T: 3 groups of rows, each row roughly a mix of its group's hidden directions
T (95 x 10)
[[  5  21  19   4 -34  39   1  26   6  16]
 [ -2  14  40  13 -25  42   4  -6   6  -3]
 [-23 -28   1  -6  14 -19  -5 -40  23 -22]
 [ 18  16 -37   9  -8  19  26  17 -32  -8]
 [ -4 -23  24   1  29   8   8 -35  13 -30]
 [ 30 -27  -6  20 -30  29 -12   8  13  18]
 [ 16  -9  -3  11 -15 -24 -27  40 -10  27]
 [ 19 -11 -11  32 -19  25  12  16  32  22]
 [  6   6  24  22 -27  45   6  14   3  18]
 [ 14  19   2 -22   8  42 -11   1 -28 -26]
 [ 21  18 -32  -8   2  35  21  27 -14  -2]
 [ -3  26  11   1 -30  15   8  32 -38   5]
 [ 37 -15 -13  19 -34  14  -1   6  24  19]
 [ 12   7  17   8 -11  45   6  37   2  19]
 [  0   9  37   2 -19  46   3  -2  20  10]
 [  9  35   0   3 -35  10   0  23 -29  22]
 [-16  -8  -6 -15   5 -48 -11 -36  11  -7]
 [ 10  14   6 -27  11  45   0   2 -20 -30]
 [-15  17  -4 -23   1 -30 -18 -30   5 -34]
 [-17 -16  -4  18  -1 -45  11  -6  32  18]
 [-23  -7  17  12 -19 -32 -32 -30  13   2]
 [ 38 -16  -7  15 -27  36  -4  11  12  14]
 [ 22   6 -26  -3  15  26  19  40 -21   1]
 [-13   6   3   2  -9  28  30 -39   1 -30]
 [-19   0  41   8 -17 -13  -8 -39  11 -13]
 [  6  29   4   1 -32  11  -6  17 -26  37]
 [ 11   3   6   9 -12  29  26 -46   9 -20]
 [-22  -7  34  -2  -1 -21 -29 -30  22  -9]
 [-18 -22   2 -13  19   2  15 -32  23 -36]
 [-27   6  14 -35  32 -17  15 -13 -15 -18]
 [-22  23   9 -26  32 -16  -7 -10 -27 -24]
 [ 16   4 -24  16   2 -26 -25  37  -2  27]
 [ 14  13   1 -21  12  41 -14  -2 -36 -18]
 [ 11  11   2 -21  18  43 -15  -3 -29 -22]
 [-16 -25  -5  -3  15   5  14 -40  26 -28]
 [-22 -16  -7  18   5 -46   6  -9  27  18]
 [  6  15  -8  23   8 -29 -29  32 -21  19]
 [-20 -18  29   4  -1 -36 -19 -31  16   1]
 [ 21  -6 -36   5  19   5  29  24 -29   0]
 [-25 -14  -2  13 -13 -45  20  -3  22  20]
 [-30   2  -7  -7   6  33  31 -32   7 -18]
 [ 19  40   5  -1 -19  -6 -15  21 -24  29]
 [-37  -6   2  15  -7 -41  19   2  26   6]
 [ -4 -13   7 -23  24  28  25 -28  26 -16]
 [ 15 -29 -15  34 -10  -4  -9  -1  35  25]
 [-22   6  34   1 -20 -15 -29 -30  19  -9]
 [-12 -23   1  -1  34 -33 -17 -29   3 -18]
 [ 26 -21  -8  24 -38  -7 -22   4   1  26]
 [-11 -14  14 -13   5  18  22 -41  16 -31]
 [-22 -10  26   3 -13 -29 -22 -35  21   4]
 [ 19 -15 -17  33 -34  17  -7   9  13  27]
 [ 11  -9 -44 -21  37 -17   9   6  -9  -7]
 [-24 -29 -11 -12  22  -7   6 -30  30 -19]
 [ 11  26  -1 -19  -4  44   3   7 -29 -19]
 [  5   7  39  15  -4  49   7  14   1  -4]
 [-10  -3 -19   2  16 -45 -17 -14 -19 -30]
 [-21 -15  -4  20 -16 -47   6  -4  24  18]
 [ 34  19   8 -20 -10  30 -13   6 -33 -11]
 [ 21   2  -9   2  -8  -7  -9  57  -9  20]
 [ -8 -28   1  21 -11 -43  -3  -3  24  25]
 [ -2 -11  12 -14   7  23  18 -49  22 -12]
 [ 36  21  10  10  -9   5 -11  34 -18  29]
 [ 11   9  20  15 -26  43  28  11  -3  14]
 [-20 -21  -5  -7  25 -15  -5 -43  27 -12]
 [-20   6   9 -15  39 -33 -22 -15 -15 -15]
 [ 14  14   5 -21  14  44 -11   2 -30 -21]
 [ 22  14   5 -14   8  49 -13   6 -22 -20]
 [  3  37  -6  -2 -27  12   4  29 -27  24]
 [ 29  20  -5 -14  -7  44 -10   4 -25 -15]
 [ 35 -25  -7  18 -34  15  -8   6  19  20]
 [ 14  18 -20  28 -11 -17 -15  39 -19  15]
 [ 19  37   8  -8 -18  13   3  37 -26  11]
 [ 23   1 -26   2  14  19  35  29 -25   0]
 [-31   3  -5 -14  -5  17  21 -47  10 -15]
 [-22  -9  12 -33  18  24  22 -28  17 -16]
 [  2  -2  37  11 -21  36  23 -17  14  15]
 [ 18  16 -37  -4 -12  22  16  34 -15  12]
 [-19 -16  -5  16 -20 -49   6  -5  20  19]
 [ 11  10  20   5 -15  50  11  25   7  17]
 [-19 -16   9 -15  16  19  21 -39  18 -24]
 [ -9  44 -13  -6 -18  20  11  17 -26  21]
 [-11  -4   4  26 -22 -31  22  14  29  26]
 [ 21   4 -33   2   8  10  24  39 -25   7]
 [ 19  27  -2   8 -26  13   1  35 -25  25]
 [ 21   5 -18  11   8  30  25  36 -26   1]
 [ 23   8 -26  -1   8  24  30  34 -23   1]
 [-12 -31   3 -11  12 -10   5 -35  28 -32]
 [  6  20   6 -19   6  46  -5   6 -31 -22]
 [-22  10   6 -12  45 -37   0 -13   1 -10]
 [-12 -30  -1 -15  23 -13   1 -28  32 -26]
 [-24 -14   1  11  -5 -51  12  -4  21  16]
 [ -1 -19  -6  22 -13 -45  -1  -4  29  24]
 [-17 -19  -5  20  -8 -41  14  -2  30  24]
 [  6 -24  19 -14  -2  24  23 -34  22 -23]
 [ 11  -9  10   6   7 -40 -38  25  -7  17]]
one row of each group, then the others: which group is each in?
[-19 -12   0  16  -2 -51  10  -4  24  20] => K
[-10  37  -4   6 -25   6  -7  10 -31  34] => E
[-21 -13  22  -1  -2 -17 -36 -28  31   9] => L

[  9  -6  18  -7  19 -39 -33  30  -7   5] => E
[-24  25   9 -26  17  -5 -11  -6 -37 -28] => K
[-14 -36  24  -3  -6  22  18 -33   8 -20] => E
[-20  19   9 -29  32 -24  -4 -14 -19 -24] => K
[-33   6   9 -25  30 -19  -3 -14 -31 -16] => K
[-34  34   2 -20  18 -11  12  -5 -31 -15] => K
[  2  16 -19  22  30 -21 -17  39 -14   3] => E
[-12 -16 -22 -12  14 -48 -23 -18  10   4] => L
[ -8 -21  -4   5   4 -21 -12 -51  26  -4] => E
